In the data rows, the value 128 means zero.
Each row of this table is followed by its label. One hidden rule gives the labels. It looks at one to three of the table's principal directions, none of them among the few with the most spread.
[115, 134, 145, 43, 112, 167, 163, 107, 100, 146, 123, 90, 103, 157, 128, 188, 86, 118, 88, 117, 62, 130, 163, 86, 175, 146, 126, 170, 192, 135] E
[184, 158, 103, 139, 87, 64, 147, 87, 148, 128, 175, 116, 179, 137, 171, 142, 176, 122, 134, 144, 100, 174, 121, 152, 95, 127, 120, 110, 110, 67] C
[198, 111, 122, 75, 96, 132, 155, 68, 127, 127, 111, 127, 151, 119, 184, 127, 117, 107, 147, 150, 79, 142, 130, 144, 93, 103, 102, 100, 103, 145] E
[205, 136, 151, 92, 114, 50, 131, 30, 164, 151, 178, 205, 152, 122, 226, 115, 179, 118, 173, 178, 86, 229, 150, 127, 90, 103, 75, 16, 61, 196] D
[153, 119, 123, 122, 113, 134, 183, 139, 92, 96, 118, 70, 163, 126, 98, 165, 146, 145, 113, 142, 86, 158, 104, 86, 91, 109, 134, 171, 113, 93] C
[122, 144, 137, 188, 125, 67, 147, 156, 159, 112, 130, 125, 156, 137, 111, 123, 187, 140, 107, 126, 122, 157, 140, 126, 105, 117, 131, 127, 119, 68] E
[126, 149, 136, 121, 118, 159, 186, 118, 116, 128, 97, 76, 127, 148, 122, 137, 137, 116, 85, 111, 98, 134, 118, 114, 126, 107, 130, 156, 159, 92] B
[102, 124, 155, 132, 156, 124, 74, 153, 145, 157, 117, 184, 86, 132, 108, 93, 77, 123, 147, 107, 157, 100, 173, 144, 154, 155, 122, 105, 140, 178] B
[178, 118, 112, 106, 109, 116, 139, 92, 122, 112, 153, 127, 158, 114, 158, 140, 143, 129, 153, 160, 107, 158, 108, 120, 96, 115, 115, 108, 92, 141] C
[34, 98, 139, 127, 168, 182, 92, 201, 103, 108, 116, 119, 92, 123, 74, 151, 101, 148, 113, 124, 180, 76, 126, 87, 163, 146, 150, 180, 151, 167] E
[87, 141, 183, 64, 137, 147, 129, 113, 130, 167, 121, 151, 68, 161, 132, 161, 76, 116, 102, 98, 78, 121, 198, 93, 209, 161, 120, 135, 200, 177] B
[42, 87, 174, 112, 176, 186, 121, 161, 103, 122, 102, 149, 67, 118, 91, 165, 93, 157, 110, 106, 135, 94, 135, 70, 216, 144, 148, 157, 171, 191] A
[112, 156, 129, 123, 125, 148, 175, 130, 109, 117, 133, 71, 134, 150, 110, 153, 164, 128, 84, 133, 110, 160, 110, 83, 120, 110, 132, 159, 146, 102] D
[44, 193, 134, 120, 164, 164, 74, 171, 117, 196, 138, 134, 48, 172, 79, 96, 93, 105, 93, 90, 179, 105, 175, 130, 195, 174, 142, 150, 190, 156] D
[255, 128, 180, 49, 75, 82, 242, 0, 164, 140, 111, 127, 176, 155, 233, 148, 134, 103, 119, 148, 0, 236, 154, 109, 58, 66, 54, 39, 121, 135] E
[109, 109, 93, 196, 106, 108, 176, 167, 117, 48, 151, 47, 204, 111, 109, 198, 209, 169, 102, 142, 138, 128, 50, 103, 98, 111, 165, 200, 117, 12] D
[175, 160, 145, 76, 137, 67, 57, 74, 147, 189, 201, 239, 92, 130, 169, 92, 117, 112, 193, 161, 109, 197, 194, 127, 144, 161, 89, 30, 85, 247] C
[174, 189, 136, 123, 116, 113, 147, 99, 139, 167, 134, 126, 113, 161, 116, 90, 115, 102, 119, 109, 92, 166, 157, 134, 119, 131, 111, 102, 146, 121] A
[79, 89, 132, 61, 161, 245, 114, 177, 65, 139, 61, 99, 69, 125, 65, 123, 30, 123, 112, 116, 148, 63, 137, 101, 150, 133, 138, 183, 157, 197] E
[56, 168, 172, 135, 160, 161, 144, 153, 106, 160, 121, 112, 74, 161, 80, 142, 116, 134, 84, 85, 130, 136, 143, 83, 192, 148, 144, 164, 187, 138] A
[216, 130, 97, 88, 91, 95, 116, 96, 112, 144, 149, 136, 162, 117, 154, 120, 109, 114, 175, 156, 91, 152, 142, 160, 78, 136, 111, 112, 77, 132] C
[110, 88, 125, 87, 139, 205, 69, 124, 111, 132, 98, 163, 85, 96, 157, 109, 51, 107, 178, 120, 164, 31, 120, 166, 168, 146, 135, 133, 129, 212] B
[77, 128, 115, 60, 147, 190, 25, 166, 99, 174, 133, 169, 47, 127, 105, 115, 25, 103, 158, 111, 160, 38, 183, 152, 211, 199, 145, 159, 166, 215] A
[178, 77, 127, 154, 91, 43, 142, 93, 168, 66, 157, 162, 202, 86, 202, 177, 195, 154, 170, 163, 83, 144, 111, 139, 108, 116, 124, 102, 76, 92] A
[75, 105, 120, 170, 139, 110, 82, 181, 156, 110, 133, 141, 132, 122, 113, 136, 120, 141, 127, 115, 182, 71, 134, 153, 145, 153, 147, 148, 146, 98] E
[199, 137, 122, 107, 100, 105, 169, 82, 150, 117, 136, 108, 164, 142, 151, 122, 135, 114, 124, 151, 89, 175, 128, 120, 64, 97, 95, 90, 116, 115] D
[166, 79, 113, 117, 105, 136, 105, 100, 141, 98, 119, 152, 151, 89, 185, 129, 103, 120, 182, 140, 130, 72, 106, 172, 117, 125, 126, 114, 99, 147] B
[255, 142, 91, 90, 67, 118, 176, 17, 111, 135, 142, 109, 186, 109, 215, 114, 142, 100, 179, 157, 70, 175, 79, 174, 59, 93, 102, 86, 66, 116] C
[122, 101, 155, 70, 147, 177, 133, 95, 120, 138, 108, 152, 89, 125, 144, 130, 89, 123, 127, 133, 114, 130, 138, 98, 156, 115, 109, 98, 143, 209] E
[126, 146, 138, 115, 135, 125, 87, 155, 111, 169, 124, 142, 106, 141, 99, 104, 75, 116, 148, 113, 142, 115, 168, 146, 121, 159, 126, 140, 125, 153] C
[93, 136, 169, 151, 145, 87, 158, 133, 144, 130, 137, 138, 127, 145, 119, 153, 174, 151, 93, 123, 111, 182, 146, 85, 144, 121, 124, 118, 141, 114] E
[70, 101, 151, 89, 138, 197, 181, 156, 78, 98, 104, 59, 112, 138, 82, 210, 104, 152, 75, 115, 94, 113, 113, 47, 170, 130, 150, 211, 185, 121] E
[183, 174, 98, 141, 102, 105, 101, 100, 167, 137, 153, 136, 143, 139, 160, 69, 132, 86, 156, 138, 146, 124, 131, 181, 78, 124, 107, 84, 109, 123] D
[118, 101, 130, 124, 140, 142, 92, 141, 127, 106, 140, 153, 119, 106, 128, 132, 109, 136, 162, 141, 149, 100, 119, 118, 138, 138, 131, 125, 112, 178] C
[39, 136, 129, 204, 168, 171, 92, 211, 126, 132, 89, 121, 83, 129, 56, 91, 105, 136, 106, 73, 208, 47, 115, 153, 176, 149, 169, 174, 170, 100] B
[81, 83, 110, 170, 160, 175, 112, 182, 100, 79, 110, 115, 131, 88, 93, 126, 149, 157, 138, 143, 192, 90, 65, 110, 121, 108, 155, 159, 93, 145] C
[35, 97, 88, 119, 160, 228, 62, 228, 79, 108, 103, 96, 82, 109, 53, 132, 68, 133, 121, 118, 204, 14, 111, 125, 174, 162, 174, 217, 157, 152] D
[205, 181, 134, 178, 98, 38, 161, 62, 178, 155, 158, 142, 176, 150, 179, 91, 180, 115, 138, 123, 113, 203, 124, 173, 69, 107, 100, 58, 102, 69] E
[104, 142, 120, 193, 151, 91, 81, 159, 143, 154, 130, 171, 121, 118, 118, 76, 155, 135, 145, 117, 190, 123, 129, 175, 130, 137, 140, 106, 99, 117] A
[148, 55, 107, 99, 144, 134, 17, 141, 138, 118, 132, 214, 123, 75, 158, 84, 61, 123, 224, 169, 196, 64, 137, 176, 96, 142, 110, 77, 56, 240] E
[73, 122, 51, 186, 132, 167, 75, 230, 104, 114, 101, 80, 132, 110, 63, 100, 118, 129, 117, 108, 216, 25, 97, 194, 130, 152, 182, 211, 134, 47] B
[135, 89, 117, 128, 118, 124, 145, 103, 133, 79, 151, 118, 169, 103, 171, 170, 168, 146, 139, 162, 133, 137, 79, 109, 108, 104, 126, 121, 101, 127] D
[218, 142, 116, 170, 82, 76, 197, 98, 147, 101, 115, 96, 188, 126, 135, 124, 165, 129, 127, 121, 58, 161, 111, 149, 80, 102, 126, 124, 111, 32] A
[136, 154, 151, 74, 123, 145, 144, 78, 119, 164, 143, 131, 100, 152, 153, 147, 103, 113, 119, 117, 90, 152, 149, 110, 164, 140, 114, 116, 162, 161] C
[195, 120, 99, 149, 103, 129, 139, 110, 137, 101, 109, 124, 156, 102, 145, 91, 135, 114, 160, 136, 115, 109, 98, 168, 88, 105, 127, 112, 92, 109] A
[143, 223, 153, 29, 139, 194, 88, 90, 99, 255, 117, 153, 15, 191, 104, 55, 0, 59, 126, 77, 105, 126, 220, 151, 186, 179, 103, 106, 198, 224] A
[46, 125, 181, 92, 179, 219, 137, 143, 92, 160, 84, 126, 45, 146, 86, 134, 69, 132, 90, 89, 142, 106, 139, 76, 203, 134, 136, 151, 191, 201] B
[150, 114, 149, 242, 115, 43, 216, 95, 179, 79, 116, 111, 219, 115, 181, 138, 255, 162, 108, 131, 133, 192, 58, 142, 59, 57, 123, 93, 82, 17] B
[140, 63, 133, 163, 133, 87, 113, 95, 147, 82, 148, 190, 174, 66, 211, 141, 200, 158, 190, 173, 156, 141, 73, 140, 105, 96, 122, 77, 39, 166] A
[111, 94, 100, 127, 131, 199, 134, 180, 85, 119, 54, 80, 120, 111, 79, 114, 80, 127, 113, 107, 145, 54, 109, 155, 125, 122, 156, 194, 139, 96] B
[197, 123, 148, 164, 94, 49, 224, 41, 185, 104, 132, 127, 194, 131, 200, 150, 210, 142, 103, 134, 64, 211, 103, 129, 94, 74, 102, 63, 120, 49] B
[86, 137, 148, 81, 149, 184, 147, 114, 100, 150, 123, 111, 86, 146, 123, 148, 114, 125, 95, 123, 124, 142, 128, 83, 167, 125, 126, 139, 164, 172] D
[100, 125, 92, 136, 120, 179, 154, 154, 84, 114, 113, 49, 145, 128, 103, 158, 128, 136, 98, 117, 154, 96, 75, 132, 124, 125, 159, 201, 147, 67] D
[243, 155, 147, 82, 82, 51, 114, 37, 190, 169, 149, 197, 140, 145, 209, 89, 91, 83, 178, 132, 56, 160, 202, 184, 98, 139, 74, 34, 116, 155] B
[137, 102, 119, 152, 133, 166, 125, 175, 120, 108, 57, 110, 131, 112, 88, 79, 91, 119, 136, 117, 149, 71, 120, 158, 83, 107, 134, 150, 110, 119] B
[107, 162, 137, 184, 139, 147, 187, 129, 130, 122, 105, 81, 130, 146, 104, 114, 172, 132, 79, 102, 141, 149, 86, 114, 122, 94, 138, 138, 152, 74] B
[46, 110, 135, 202, 167, 138, 139, 201, 98, 100, 110, 107, 130, 108, 74, 146, 188, 173, 102, 120, 176, 126, 83, 97, 145, 117, 168, 182, 112, 95] A
[80, 158, 101, 129, 165, 203, 79, 189, 76, 163, 114, 101, 82, 137, 58, 73, 87, 113, 127, 120, 212, 95, 113, 134, 116, 139, 144, 164, 122, 169] D
[45, 61, 146, 158, 156, 173, 212, 184, 79, 39, 105, 53, 152, 103, 69, 234, 191, 202, 64, 139, 116, 141, 54, 15, 155, 93, 169, 215, 142, 85] C
[118, 122, 103, 132, 127, 156, 102, 128, 115, 112, 141, 120, 138, 108, 154, 123, 141, 121, 155, 147, 174, 100, 86, 145, 112, 123, 135, 137, 98, 148] D
[142, 145, 132, 165, 122, 78, 144, 97, 170, 122, 152, 153, 144, 129, 161, 121, 188, 132, 122, 132, 118, 164, 123, 135, 134, 114, 121, 84, 123, 102] B
[169, 190, 145, 107, 148, 95, 36, 103, 141, 246, 135, 230, 69, 148, 145, 7, 66, 79, 191, 115, 167, 149, 207, 207, 112, 159, 90, 38, 89, 226] C
[185, 223, 165, 31, 97, 93, 151, 29, 142, 241, 163, 143, 89, 207, 171, 123, 76, 76, 102, 101, 40, 210, 225, 133, 153, 160, 80, 76, 194, 148] D
[226, 173, 172, 76, 115, 56, 98, 17, 164, 228, 149, 237, 108, 145, 224, 55, 100, 83, 193, 132, 88, 204, 202, 188, 104, 133, 64, 0, 83, 217] A
[145, 119, 150, 125, 131, 99, 145, 80, 139, 142, 134, 158, 141, 122, 178, 128, 158, 134, 137, 140, 122, 175, 121, 130, 114, 106, 108, 80, 100, 148] E
[139, 222, 139, 152, 111, 89, 163, 110, 139, 174, 150, 105, 119, 178, 117, 114, 166, 108, 89, 97, 88, 182, 157, 131, 144, 141, 129, 131, 164, 67] A
[83, 164, 109, 170, 122, 98, 112, 173, 140, 136, 153, 89, 146, 157, 104, 140, 149, 127, 96, 112, 171, 116, 133, 148, 120, 152, 146, 170, 156, 50] D
[135, 107, 80, 207, 101, 72, 148, 156, 137, 53, 166, 86, 213, 98, 130, 176, 219, 165, 131, 153, 142, 132, 61, 134, 91, 118, 159, 166, 90, 18] C
[226, 190, 155, 114, 73, 28, 211, 19, 177, 173, 148, 118, 186, 178, 215, 126, 182, 99, 103, 131, 44, 245, 162, 151, 59, 94, 75, 58, 124, 60] E
[7, 107, 147, 156, 178, 136, 42, 195, 142, 130, 146, 184, 76, 119, 109, 138, 119, 147, 132, 113, 209, 64, 149, 125, 210, 173, 154, 145, 155, 175] E
[27, 127, 150, 155, 162, 157, 145, 172, 99, 96, 152, 101, 105, 127, 88, 196, 177, 169, 88, 121, 143, 132, 94, 47, 201, 139, 165, 188, 160, 127] C
[146, 67, 87, 118, 125, 114, 33, 180, 133, 107, 124, 182, 135, 83, 117, 104, 73, 129, 195, 153, 159, 51, 157, 180, 113, 161, 135, 128, 82, 163] B
[81, 113, 142, 186, 132, 128, 241, 165, 105, 63, 109, 37, 170, 132, 72, 210, 217, 184, 43, 120, 90, 174, 71, 43, 134, 90, 162, 202, 156, 18] A
[248, 99, 112, 72, 75, 91, 138, 36, 148, 110, 156, 154, 180, 104, 217, 140, 114, 111, 190, 169, 65, 153, 124, 154, 76, 114, 91, 68, 79, 151] A
[112, 178, 95, 198, 117, 61, 75, 203, 161, 135, 150, 126, 144, 146, 83, 91, 153, 117, 124, 115, 164, 102, 168, 179, 108, 164, 148, 154, 128, 49] E
Which label does each new row get?
[63, 190, 156, 96, 172, 224, 140, 142, 67, 198, 106, 89, 43, 173, 62, 108, 77, 114, 80, 83, 152, 137, 131, 86, 181, 141, 138, 165, 190, 175]: C
[128, 100, 129, 135, 115, 123, 110, 135, 138, 111, 119, 140, 136, 111, 143, 145, 101, 131, 151, 114, 123, 76, 131, 156, 148, 148, 140, 145, 136, 114]: B
[101, 133, 151, 217, 144, 66, 146, 127, 182, 93, 154, 153, 155, 123, 147, 129, 223, 154, 116, 133, 156, 168, 98, 112, 122, 102, 128, 87, 112, 96]: E
[179, 207, 161, 129, 114, 59, 145, 85, 146, 204, 143, 159, 114, 171, 136, 92, 132, 105, 125, 99, 71, 201, 192, 150, 131, 146, 106, 86, 138, 111]: A
[147, 131, 136, 97, 128, 128, 93, 93, 153, 152, 134, 178, 103, 129, 166, 99, 95, 103, 155, 129, 128, 115, 157, 153, 142, 138, 107, 79, 130, 184]: E
[227, 112, 132, 82, 69, 65, 159, 38, 166, 109, 164, 140, 190, 126, 222, 168, 134, 115, 162, 159, 52, 166, 138, 141, 82, 118, 89, 80, 106, 117]: E
[52, 139, 158, 132, 168, 128, 97, 149, 132, 149, 155, 158, 86, 143, 114, 139, 136, 141, 111, 123, 167, 141, 147, 93, 176, 148, 131, 121, 151, 172]: D
[145, 96, 148, 169, 117, 25, 120, 102, 198, 90, 165, 201, 170, 103, 194, 149, 202, 151, 155, 155, 107, 159, 142, 133, 129, 121, 115, 66, 92, 118]: B
[212, 220, 133, 86, 82, 76, 170, 17, 143, 188, 191, 129, 135, 171, 197, 132, 157, 93, 127, 126, 46, 223, 152, 136, 134, 137, 98, 76, 144, 111]: C
[157, 100, 106, 190, 127, 121, 144, 148, 149, 86, 84, 126, 161, 99, 118, 81, 161, 133, 135, 134, 146, 109, 93, 160, 78, 86, 133, 113, 88, 88]: B
[161, 123, 108, 121, 118, 112, 68, 102, 167, 133, 140, 189, 124, 108, 185, 77, 119, 98, 181, 146, 153, 94, 143, 188, 117, 133, 111, 71, 96, 174]: E
[89, 67, 119, 123, 155, 226, 138, 179, 73, 95, 64, 88, 106, 98, 64, 140, 70, 151, 119, 111, 154, 59, 82, 106, 148, 119, 158, 191, 143, 142]: A
[95, 75, 86, 215, 109, 103, 162, 200, 133, 12, 138, 52, 216, 94, 97, 202, 209, 179, 105, 149, 151, 95, 50, 104, 91, 109, 171, 209, 111, 4]: E
[184, 185, 127, 138, 107, 86, 194, 77, 131, 168, 136, 106, 145, 159, 133, 114, 169, 122, 94, 116, 75, 215, 132, 132, 111, 109, 115, 101, 135, 66]: A
[200, 101, 115, 156, 74, 70, 218, 65, 162, 73, 133, 89, 215, 116, 187, 184, 191, 148, 112, 137, 60, 166, 82, 136, 92, 89, 123, 117, 124, 16]: B
[207, 95, 150, 110, 76, 53, 190, 28, 173, 92, 159, 140, 202, 118, 235, 194, 170, 138, 147, 153, 47, 182, 114, 125, 100, 103, 98, 78, 111, 95]: B
[83, 148, 121, 141, 134, 154, 106, 174, 111, 140, 122, 99, 110, 143, 89, 128, 101, 122, 114, 102, 160, 84, 132, 138, 146, 156, 150, 180, 159, 105]: E
[143, 95, 82, 187, 108, 77, 120, 170, 140, 66, 143, 121, 187, 90, 120, 146, 188, 156, 145, 152, 131, 111, 99, 147, 105, 127, 154, 153, 85, 54]: A
[21, 62, 130, 88, 188, 232, 81, 199, 75, 83, 123, 141, 58, 91, 64, 173, 93, 164, 126, 145, 165, 64, 110, 42, 221, 149, 163, 182, 150, 235]: C
[130, 195, 111, 189, 131, 83, 151, 113, 162, 154, 153, 112, 146, 161, 132, 82, 208, 117, 88, 127, 165, 194, 112, 147, 90, 100, 118, 87, 125, 67]: D
[255, 156, 152, 82, 83, 90, 188, 0, 164, 175, 104, 161, 158, 140, 239, 64, 130, 77, 160, 142, 52, 208, 144, 180, 46, 71, 58, 12, 82, 155]: E
[161, 60, 114, 205, 131, 75, 97, 140, 165, 85, 97, 192, 179, 63, 169, 79, 174, 147, 190, 152, 172, 102, 96, 195, 72, 93, 128, 78, 33, 121]: B
[170, 158, 121, 123, 100, 161, 217, 105, 86, 127, 94, 37, 159, 147, 115, 136, 142, 118, 93, 117, 84, 161, 88, 117, 79, 91, 130, 171, 131, 64]: C
[130, 141, 148, 95, 117, 129, 167, 96, 125, 112, 156, 102, 138, 145, 149, 175, 154, 129, 109, 147, 89, 172, 122, 72, 125, 116, 114, 131, 140, 141]: D
[150, 93, 108, 132, 114, 80, 87, 129, 162, 111, 147, 176, 145, 105, 149, 136, 120, 136, 160, 139, 120, 101, 152, 162, 143, 151, 130, 106, 118, 118]: B
[115, 118, 108, 204, 107, 129, 208, 149, 144, 59, 107, 40, 184, 130, 104, 171, 181, 153, 70, 106, 125, 111, 61, 120, 113, 97, 157, 183, 166, 0]: B
[159, 125, 156, 110, 113, 90, 161, 92, 153, 146, 112, 134, 147, 148, 159, 132, 123, 120, 113, 125, 91, 164, 160, 136, 99, 112, 100, 98, 134, 111]: E
[128, 161, 123, 203, 122, 118, 201, 148, 138, 116, 90, 60, 158, 151, 86, 110, 177, 134, 66, 97, 128, 150, 97, 133, 92, 91, 141, 153, 150, 14]: B
[144, 61, 84, 48, 124, 211, 60, 134, 96, 105, 111, 153, 100, 79, 141, 126, 39, 113, 188, 154, 138, 28, 125, 152, 155, 150, 136, 143, 113, 218]: A
[212, 99, 87, 209, 93, 21, 135, 111, 190, 67, 154, 144, 235, 93, 177, 104, 217, 143, 168, 176, 145, 165, 86, 178, 13, 83, 110, 67, 36, 54]: E
[154, 66, 148, 150, 116, 68, 165, 96, 147, 79, 142, 145, 192, 96, 178, 185, 178, 170, 147, 154, 103, 168, 95, 109, 100, 102, 119, 104, 85, 105]: B
[104, 184, 134, 111, 164, 180, 61, 150, 110, 206, 115, 155, 50, 156, 86, 40, 52, 88, 142, 99, 189, 101, 165, 158, 141, 156, 120, 112, 144, 206]: D
[150, 169, 126, 199, 114, 122, 244, 114, 115, 89, 123, 36, 180, 143, 103, 146, 225, 149, 72, 121, 98, 200, 50, 85, 83, 72, 140, 156, 126, 21]: C
[206, 148, 155, 45, 108, 148, 193, 23, 137, 171, 107, 128, 112, 160, 175, 114, 88, 94, 108, 125, 49, 188, 155, 117, 117, 96, 79, 63, 157, 165]: E
[148, 166, 176, 126, 135, 66, 162, 75, 150, 168, 157, 162, 125, 158, 153, 129, 167, 133, 114, 128, 88, 229, 159, 97, 127, 118, 98, 68, 126, 143]: C
[186, 125, 124, 98, 104, 68, 121, 77, 152, 131, 175, 163, 159, 125, 181, 141, 145, 124, 158, 163, 95, 178, 147, 131, 100, 129, 99, 75, 95, 145]: D
[127, 105, 134, 173, 116, 51, 179, 130, 145, 72, 170, 112, 191, 118, 132, 204, 219, 179, 106, 152, 92, 192, 102, 77, 119, 114, 138, 137, 112, 55]: C
